Families of rows that turns and mirrors carry onto each other, the same ones carrying the whole set onto itself: the rest of each named row's family, in list order
3 families of 6 rows
T: [ 4.45 -1.97  4.76  2.30 -1.63 -0.79 -1.50  1.06 -1.89  3.77  1.10  1.85
  1.61  2.73 -0.59 -1.85 -0.71 -1.88  3.36 -4.05  1.54  1.39 -0.30  1.22
  1.63 -0.35  0.77  2.04 -2.46 -0.67  0.00 -2.92 -4.12  0.09  1.61  2.05
  1.13 -3.54  1.52]
A: [ 3.27  1.37  2.15 -0.18 -1.73 -1.71 -0.87  1.79  1.03 -1.30 -1.19 -0.61
  2.13 -1.69  4.10  2.08  1.57 -1.11  3.80 -0.67 -0.32 -2.19  0.44  1.23
  2.57  0.84  1.46  2.42 -2.98 -3.65 -1.05 -4.34  0.36 -1.29 -0.09 -0.36
  2.52 -0.89 -1.20]
E: [ 2.27 -3.95  1.71  1.28 -3.49 -0.63 -1.07 -1.10  0.81  2.52  1.04 -0.06
  1.73  0.16  2.68 -0.60  0.18 -0.08  1.97 -1.63 -0.28 -0.80 -3.10  2.37
  1.38  1.29 -1.11  2.58 -2.13 -1.12 -1.80 -1.13  1.17  0.21  0.40  0.77
 -2.45  1.88  1.94]
H: [ 0.85 -2.31  3.47  0.16 -1.85 -2.35 -2.70  1.58 -2.68  3.63 -0.36  1.25
  1.28  2.94  2.39 -2.92  0.61 -2.62  6.07  0.03 -0.10  0.64  0.42  1.45
 -0.82  0.41  2.58  2.43  0.01 -1.43 -3.98 -4.26 -0.72 -0.10  2.81 -3.30
  0.38 -4.67 -0.84]
V: [-0.52 -1.34  1.99  0.54 -0.44 -0.35 -0.92  0.84  0.68  3.39  0.82 -0.83
  3.86  3.58  1.99  2.03 -0.53 -0.11  5.11  1.31 -0.69  1.26 -3.49  0.17
 -0.05  1.43 -1.42 -1.15 -0.44 -0.46 -1.77 -4.59  0.67 -3.09  1.51 -1.74
  1.89 -3.93  2.43]
L: [ 0.35 -1.70  1.24  0.48  1.05 -0.27 -1.40  1.10  0.04  3.40  1.93 -0.34
  3.99  2.01  2.09  2.69 -0.57  0.10  5.03  1.47  0.75  1.84 -2.75 -0.07
  3.15  0.56 -0.78  0.32 -0.76 -0.54 -1.98 -3.56 -0.05 -3.50  1.75 -0.28
  0.62 -3.89  3.64]
Q: [ 2.75 -3.74  2.13  1.48 -2.95 -0.57  0.25 -2.13  0.94  3.39 -0.27  0.08
  0.11  0.56  3.01 -1.14  0.02 -0.64  1.10 -1.34 -1.76 -0.58 -3.44  1.81
 -0.36  0.47 -1.66  0.46 -1.77 -0.03 -1.64 -1.82  1.38  1.41  0.63 -0.72
 -1.60  0.55  0.14]
J: [-0.29 -1.07  0.22  0.22  0.69 -0.49 -1.53 -0.41  2.07  3.73  1.84 -0.05
  2.93  1.60  2.78  1.88  0.39  1.10  4.30  2.15  0.44  0.46 -2.95 -0.57
  0.61  0.70 -0.86  0.29 -1.32 -1.91 -2.06 -4.21  0.43 -1.90  1.20 -0.61
 -0.57 -4.21  2.95]
Z: [-0.30 -2.59  4.72  1.06 -2.75 -2.43 -1.50  2.39 -3.59  3.04 -1.23  1.06
  1.16  2.53  3.26 -1.55  0.77 -1.72  4.75  0.77  0.43 -0.12  0.51  1.48
 -0.49 -0.39  1.16  4.22  0.07 -3.35 -2.61 -4.80 -1.68 -0.10  2.34 -3.12
  0.43 -2.73 -0.64]
D: [ 2.72 -2.90  3.74 -0.75  0.66 -0.72 -2.28  1.07 -2.95  0.27 -0.99 -0.16
  1.42  0.97  4.11 -1.73 -3.34 -4.11 -0.21 -1.71 -1.88  1.52  0.38  1.08
  0.05 -0.95  0.06 -0.87 -1.39  0.46 -1.48 -1.34  1.83 -2.51  1.17 -0.42
  2.45 -3.73  0.61]
S: [ 2.87 -2.56  3.14 -2.60  0.45 -1.68 -2.49  1.48 -2.52 -0.65 -0.72 -0.23
  2.57  0.31  3.47 -1.58 -2.83 -4.25  2.26  0.38 -3.30  0.75  1.09  0.47
 -0.43 -0.09 -0.40 -0.94 -1.39  0.12 -1.89 -3.57  0.82 -3.48  1.93  0.38
  2.34 -3.62  0.92]
B: [ 3.91 -0.02  3.20 -0.77 -1.27 -0.64 -0.95  3.32 -0.07 -1.33 -0.51  0.44
  0.55 -1.59  3.75  3.28  0.17 -2.16  3.91 -1.58  0.29 -1.58  0.97  1.21
  3.48  0.36  1.91  1.53 -2.65 -3.36 -1.38 -2.63  1.17 -2.38  0.06 -0.51
  2.58 -2.72 -0.18]
Y: [ 1.29 -3.72  2.57  1.38 -2.85 -0.75  0.34 -1.53 -0.09  2.22 -0.74  0.69
  1.18 -0.07  2.30  1.67 -0.51 -0.91  2.01 -0.41 -1.78  0.37 -4.16  3.06
  0.96 -0.07 -1.55  0.51 -0.49 -0.97 -1.75 -2.04  0.84  0.12  1.32 -1.10
 -2.87  1.27  1.13]
C: [ 3.84  1.19  1.60  0.18 -2.26 -2.03 -2.62  1.73  1.25 -0.50 -1.21 -0.20
  1.35 -1.03  3.58  2.28 -0.40 -1.55  2.17 -1.93  0.68 -1.14 -0.49  2.23
  4.29  0.82  1.44  1.96 -2.70 -2.64 -0.33 -1.47  0.31 -1.31 -0.02 -0.46
  2.83 -0.95 -1.94]
G: [ 4.43 -1.45  2.68 -0.46  1.46 -0.94 -3.45  2.06 -1.89 -0.07 -0.27 -1.86
  2.14  0.88  4.04 -2.18 -1.73 -3.79  0.15 -1.23 -2.04  0.76  0.03  0.05
  0.18  0.22 -0.18 -0.93 -2.78 -0.32 -1.08 -3.28  2.98 -2.51  1.09  0.70
  2.79 -2.79  0.56]
F: [ 4.98 -1.96  3.41  1.39 -2.73 -2.09 -1.32  0.34 -0.17  2.22  1.41  2.00
 -0.06  2.68  1.00 -1.52 -0.16 -1.05  3.06 -2.50  2.11  0.93 -0.85  0.34
  1.04 -1.23  0.49  3.04 -2.13 -2.57  1.59 -1.71 -3.67 -0.24  0.81  3.60
  1.31 -3.30  0.53]
U: [ 1.01 -1.02  3.81  0.28 -2.46 -3.40 -1.65  0.79 -3.20  3.99 -0.43  1.21
  1.39  1.92  2.64 -3.91 -0.08 -2.80  4.30  0.83  0.30 -0.10 -0.48  1.53
 -0.20 -0.91  0.68  3.93 -0.25 -2.71 -2.16 -5.06 -1.42  1.65  2.81 -1.86
  1.23 -3.30 -2.14]
P: [ 5.62 -0.48  3.19  0.82 -0.64 -1.31 -2.44  0.73 -0.33  3.37  2.33  1.59
  1.55  1.82  0.11 -2.18  0.73 -1.29  3.72 -2.61  0.48  1.15 -1.18  0.59
  2.40 -0.56  1.15  1.86 -2.64 -0.56  1.17 -2.66 -3.37  0.12  1.67  3.47
  0.89 -4.73  0.82]

Same family as L: A, Q, Z, D, P
Same family as Y: T, J, B, G, U

Families of rows that turns and mirrors carry onto each other, the same ones carrying the whole set onto itself: the rest of each named row's family, in list order
7 families of 5 rows
Zufa: [-1.50 -0.48 -0.89  1.79 -0.43  1.99  2.92 -1.18  1.09  1.03 -1.24 -1.51
 -0.19 -4.27 -1.25 -0.56 -0.62 -0.24 -0.50 -0.72  2.68 -1.26  0.69  0.31
 -1.32 -1.02 -0.01 -2.15  0.48 -1.49  3.48 -1.35]
poti: [ 0.05  0.26 -0.31  2.76 -1.98  2.08  1.90 -1.22 -1.00 -1.35  1.00  0.22
  0.11 -4.06  1.06  0.75  0.08 -0.47 -1.72  0.98  0.30 -0.97  2.65  2.08
 -0.79 -1.51 -0.76 -1.98  3.79 -0.53  0.66 -0.71]
Fil: [ 2.89  0.98 -0.01  0.64  0.45 -0.66  0.43 -0.06 -3.66 -0.94 -0.16 -3.25
  0.71 -0.85  2.63  0.62  1.07  2.90 -0.71 -0.29 -2.00  0.34  1.91 -0.92
  0.69 -2.72 -0.25 -1.09  1.40  1.15  0.38 -0.88]
Lov: [ 0.56 -0.79 -1.31 -1.18  1.45 -1.97 -0.35  0.48 -2.72 -1.42 -0.68 -4.73
 -1.45  0.38  0.65  0.96 -1.96  1.65  0.53 -0.99 -1.51  0.00 -0.95 -1.70
 -0.55 -2.29  0.65 -1.08  0.08  1.19  1.21 -1.62]
nelu: [-0.75 -1.22 -0.18 -0.61  1.32  0.87  0.41 -0.35  0.31  0.62  2.22  3.16
  2.73  0.78 -1.41 -2.38 -1.86  0.92 -4.31 -0.39 -0.13 -1.16 -0.02  1.80
  1.52 -1.66 -1.49  0.29  0.03  0.05 -0.31 -0.27]
bovo: [ 0.30 -1.29  0.15  1.51  0.25 -0.75 -1.46 -3.09 -1.41  2.44  0.73 -0.24
  0.02 -0.45  0.56  1.11 -2.10 -0.12  2.12 -0.13  0.21 -0.63 -2.18  0.92
 -0.52  2.15 -2.40  1.84 -0.68  0.67 -1.90 -0.48]
devef: [ 1.16  0.70  1.06 -0.71  1.70 -0.99  0.92 -1.24 -1.71  1.12  0.13 -3.09
  1.54 -0.44  1.55 -0.16 -2.00  3.81 -0.99 -1.91 -2.30 -1.02 -0.21 -1.26
 -0.05 -2.30  0.41 -0.88 -1.59  2.20  2.17 -2.28]
vom: [ 1.17  1.57 -0.24 -1.05 -0.67 -0.59  2.07 -0.92  1.27 -1.63  0.92 -0.11
  1.20  0.10  0.93  1.17  2.13 -0.46 -0.65  2.31 -1.20 -0.34  1.54 -2.23
  0.98 -0.63  2.51 -3.42  2.58 -0.64  0.00  1.71]
zufo: [ 2.17 -0.27 -2.04 -0.29  1.66 -1.13 -0.41 -2.27 -2.22  0.44  0.46 -2.99
 -0.38 -0.55  0.64  0.00 -1.00  1.91  2.90 -1.16 -0.31 -0.08 -2.10 -2.93
  0.20  0.59 -0.82  0.59 -1.36  0.99 -0.10 -0.07]
Kege: [ 2.33  0.54  1.98  2.29 -0.79 -0.07 -1.45 -2.60 -0.33  1.51  0.53  1.65
 -0.41 -0.27  2.27  2.99  0.16  0.38 -0.33  0.49 -1.24 -0.03  2.37  0.24
 -0.24  0.19  1.72 -0.48  0.72  2.04 -2.80 -0.50]
kuza: [ 1.48 -0.18 -0.20 -0.11  0.28  0.92 -0.30  0.79 -1.75 -0.92  2.04  2.50
  2.88  0.32 -0.49 -0.49  1.31  1.67 -2.52 -0.11 -0.20 -0.58  1.37  1.94
  1.58 -0.51 -1.09 -0.19  2.38  0.38 -2.79  1.57]
vonof: [-0.08  0.37  0.17 -2.70  0.68 -1.93  1.31 -0.54  2.21  1.23 -1.20 -2.72
  0.40  0.61 -2.43  1.26  1.02 -1.42  0.95  1.28 -0.35  1.13 -0.52 -2.04
  1.07 -0.28  1.86 -2.61 -0.78 -1.15  1.59  0.41]
raz: [ 1.02 -0.87 -0.21  1.00  1.71 -0.81 -0.10  0.02 -2.25  2.89 -2.39 -3.23
  0.52  0.42  1.12 -0.74 -0.41  2.65 -0.43 -1.95  0.71  0.34  0.29 -1.08
  0.76 -2.63 -0.97  0.19 -2.43  0.20  1.84 -1.84]
gatag: [-1.13 -0.28 -0.92  0.22 -0.78  1.86  2.34 -1.94  1.11 -1.33  2.05 -0.22
 -0.15 -4.50 -2.14 -0.28 -2.95 -0.64 -2.50  0.20 -0.18 -1.05  0.96  1.14
 -0.58 -2.24  0.01 -2.22  1.06  0.19  2.82 -1.89]
Rebet: [-0.64 -1.09 -1.21  0.97  1.92  0.86  1.02 -1.84  0.44  1.17  1.81  2.02
  1.90 -0.54 -0.88 -2.10 -0.53 -0.27  0.52  0.05  1.54 -0.90 -2.43  0.85
 -0.17  2.15 -2.75  1.27  1.62 -1.58 -1.13  0.71]
vebu: [ 0.36 -0.41 -3.02  0.07  0.62 -1.30  1.57 -2.93  0.87 -0.46  0.53 -2.25
 -1.06 -0.32  1.21 -0.37 -0.65 -1.62  1.86  1.92  0.39  0.22 -1.40 -4.19
  0.80 -0.17  0.18 -0.98 -0.16 -1.70  1.58  0.64]
Giz: [ 1.29  0.08  0.43  0.40 -0.96 -1.09 -0.35  0.16 -0.77  2.08 -2.89  2.98
  0.19  0.76  2.36  2.88 -0.47  0.85 -2.03 -0.14 -0.42 -0.24 -0.24  0.84
 -0.50  0.51  1.09  1.19 -1.29  1.58 -2.82 -0.56]
dize: [ 0.43  1.92  1.17  0.02  0.65 -1.40  0.93  1.37 -1.63 -0.31 -2.17 -3.72
 -1.37 -0.58  0.94  1.66 -1.69  1.90  1.56 -0.21 -2.19  1.54  1.36 -1.18
  1.14 -0.86 -0.49  0.30 -0.23  1.98  2.66 -0.76]
Kini: [-2.94  0.27 -0.40  2.03 -1.88  1.67  2.32  0.89  0.89 -1.24 -0.45  1.76
 -1.12 -2.33 -0.45  0.46 -2.68 -1.48 -1.11  1.47  1.27 -0.12  1.99  1.40
  0.87 -0.23 -1.58 -0.24  2.00 -0.56  2.60  0.52]
Sur: [-2.85 -1.89 -1.17  1.93  0.49  1.17  1.36 -0.32  0.55 -1.13  0.59  0.04
 -1.06 -1.85 -0.42 -0.73 -2.61 -2.03 -2.00  0.89  0.88 -0.85 -0.06  2.28
 -1.73 -1.46 -1.09 -1.01  3.45 -1.81  1.30 -1.84]
Vazaf: [ 0.87 -0.97  1.35  1.24  0.77  0.83 -1.73 -2.24  1.82  3.54 -0.61  1.36
 -0.80 -1.34 -2.72  1.77 -1.10 -0.22  0.47 -1.18  1.14  0.47  0.48  0.89
 -0.57  1.00  1.40  0.12 -1.94  1.49 -1.39 -1.29]
fizir: [ 0.22  0.99  2.46  2.00  0.82 -0.33 -0.76 -0.13  0.61  2.40 -1.47  2.34
 -0.78  1.80  1.82  1.46 -2.02  1.60  0.38 -0.47 -0.44  0.48  1.45 -0.81
  0.94  1.23  0.67  1.89 -1.23  2.31 -0.44  0.21]
bek: [ 1.37  1.34 -2.62 -1.80  0.05 -0.48  3.72  1.04  0.99 -1.54 -2.70  0.32
  0.03 -0.87  1.72  0.51  1.32  0.51 -2.21  0.73 -0.55  0.50 -0.17 -2.78
 -0.11 -1.31  2.82 -1.86  0.65 -0.87  1.06  0.14]
pipal: [-0.56 -0.76 -2.54  0.98  1.45  0.74  2.21 -2.01  0.60 -0.97  1.42 -1.60
 -0.24 -3.32 -1.20 -1.70 -0.99 -1.98  0.82  1.39  0.61  0.71 -1.33 -0.19
 -0.27  0.15 -2.62 -0.26  2.58 -2.42  1.53 -0.56]
togu: [-0.81  0.18 -1.60  0.32 -1.91  0.38  3.15  0.80  0.89 -1.13 -2.18  1.44
 -0.47 -3.20  0.22  1.45 -0.17 -2.41 -3.11  2.18  0.00  0.59  0.48  2.10
 -0.91 -1.00 -0.30 -1.10  2.40 -1.67  0.56 -1.07]
gaziz: [-0.95  2.26 -0.63 -1.42  0.30  0.34  3.71  1.35  1.92 -2.04 -0.80 -0.14
  0.08 -0.45 -0.27 -0.09 -0.28  1.16  0.73  0.55 -0.02 -0.14  0.78 -3.21
  1.28  0.27  1.77 -1.90  1.16  0.09  3.34  2.10]
nevot: [-0.90 -1.76  0.15 -0.64  2.95  0.60 -0.87  0.90 -0.51 -0.05  1.35  1.94
  1.63  1.10 -2.41 -1.09 -1.43  1.35 -1.49 -1.61  0.12 -1.00 -1.72  2.59
 -0.95  0.73 -0.78  0.73  2.21  0.32 -2.44 -0.41]
lobon: [-1.54 -2.04 -1.07 -1.13  0.14  0.32  0.09  1.35 -0.59  1.28 -0.04  0.93
  2.33  0.71 -3.14 -1.31 -0.07 -0.16 -2.09 -0.14  2.19 -0.33 -0.47  2.27
  2.08 -0.81 -2.51 -0.20 -0.49 -1.57 -0.24  1.02]
Siseg: [-0.17  0.38  0.54  0.43  1.59  1.75 -0.19  2.31 -0.41 -0.44  0.44  3.02
  0.45 -0.83 -2.88 -0.81 -1.68  2.01 -1.08 -1.27  0.40  0.96  1.09  2.20
  1.49  0.82 -1.90  2.02  1.05  1.68 -0.62  0.77]
Lemod: [ 0.45 -0.10  3.06  0.33  0.63 -0.96 -1.55 -2.98  1.03  2.88  1.21  1.24
  0.54  0.01 -0.57  1.96 -2.86 -0.25 -1.15  0.15 -2.36  0.11  0.38  1.73
 -0.34 -0.25  0.46  0.40 -1.19  2.47 -1.13 -2.43]
samu: [-1.17 -0.47 -2.26 -1.44  1.59 -0.35  2.27 -0.61  2.44 -2.22  0.58 -0.83
 -0.90  0.56 -0.27 -0.34 -0.75 -1.03 -0.32  0.87  0.14 -0.86 -0.69 -3.33
 -0.63 -1.00  3.49 -2.91  1.76 -1.19  1.74  0.48]
fisid: [ 2.90  1.08 -0.98 -1.01 -0.25 -1.55  0.66  0.93 -2.20 -0.34 -3.49 -2.16
 -1.17 -2.02  1.24  2.94 -0.23  1.57 -0.81 -0.45 -2.12  1.75  0.06 -0.63
 -0.62 -1.46  1.06 -0.09 -0.74  1.89 -0.38 -1.96]
sabe: [-1.15  0.55 -0.28 -2.93 -1.11 -1.83  2.28 -1.39  1.47 -0.68  0.97 -1.37
  1.14  0.77  0.02  1.06 -1.29 -0.73 -1.27  2.02 -1.74 -1.22 -0.20 -2.22
  1.37 -1.76  1.90 -3.29 -0.81  0.00  2.48  0.45]
pefi: [ 1.04  0.08 -0.96 -0.42  0.63  1.49  1.35  1.82 -0.88 -0.33 -1.54  3.44
  1.77 -2.34 -1.25 -0.02  0.37  1.56 -3.34 -1.46  0.17  0.01 -0.73  3.04
 -0.92  0.36 -0.68  0.88  1.64  0.36 -2.22 -0.69]
motat: [-0.49 -1.23  1.35  1.36  0.88 -1.16 -1.96 -1.92 -0.31  2.22 -0.57  0.39
 -1.10  1.76  2.04  2.20 -2.74  0.86  0.45 -1.09 -0.28 -1.67 -0.86 -0.10
 -1.83  0.68  1.86  0.34 -0.84  2.03 -1.72 -1.37]

Same family as Zufa: vonof, raz, Vazaf, lobon
Same family as Lov: Sur, nevot, samu, motat
Same family as Rebet: bovo, zufo, vebu, pipal
Same family as Giz: bek, togu, fisid, pefi
Same family as Kege: poti, Fil, vom, kuza

Families of rows that turns and mirrors carry onto each other, the same ones carrying the whole set onto itself: the rest of each named row's family, in list order
3 families of 6 rows
liri: [-2.36  2.21  0.66 -0.34 -0.95 -0.15  4.12 -0.60  1.45 -0.58 -0.57]
Pubap: [-1.51  2.12  2.88 -0.02  0.48 -0.31 -1.69 -1.91 -0.20 -0.25 -2.88]
ribe: [-1.89  2.47  1.30 -1.07 -0.22  1.24  3.40 -1.67  0.73 -0.26 -0.54]
vulu: [-0.33  1.51 -1.94  0.41  0.98 -1.97 -0.96 -3.04  0.65 -0.85 -3.60]
roke: [-3.27  0.66  1.69 -0.19 -0.38  1.03  0.08  1.05 -0.27  0.24  2.13]
Lapu: [-0.31 -1.59 -2.60  0.55 -0.95 -0.76  0.78 -0.86 -0.73 -1.12  2.15]
lino: [-1.80 -0.48 -0.41  2.47  0.41 -2.97 -2.12 -0.70 -2.16 -0.71  0.85]
nafon: [-2.18  2.08  3.20  0.16  0.16 -1.09 -1.58 -2.06 -0.54 -1.13 -3.00]
Kimaz: [-4.03  0.97  2.03 -0.18 -0.96  0.39  0.49  1.04 -0.19 -0.39  1.69]
Reke: [-1.11 -0.51 -0.47  2.31  0.97 -2.35 -2.88 -1.17 -2.13 -0.23  0.78]
ritef: [-0.98 -1.66 -2.23  0.99 -1.13 -2.33  1.98 -1.59 -1.41 -1.43  1.44]
Tula: [-2.66  0.22  1.52  0.03 -0.64  1.63  0.93  0.28 -0.70 -0.33  2.32]
zuvog: [-1.77  2.12  0.70 -0.51 -0.38  0.67  3.88 -1.14  1.43  0.15 -0.79]
Vaf: [-1.79  2.94  2.22 -0.25  1.33 -0.44 -1.44 -2.32 -0.06 -0.02 -2.97]
pomu: [-0.38 -1.66 -2.06  0.26 -0.98 -1.36  1.67 -1.58 -1.17 -1.03  1.69]
Lorub: [-0.95  0.80 -1.21  0.79 -0.73 -2.43 -0.02 -2.94  0.64 -2.12 -3.96]
Tofos: [-0.39  0.49 -1.84  0.63 -0.11 -1.64 -0.37 -2.98  1.12 -1.43 -3.70]
Lok: [-0.67 -0.44 -1.43  1.86  0.72 -2.27 -2.75 -0.61 -1.86 -0.51  0.40]

Same family as roke: Pubap, Reke, zuvog, pomu, Tofos

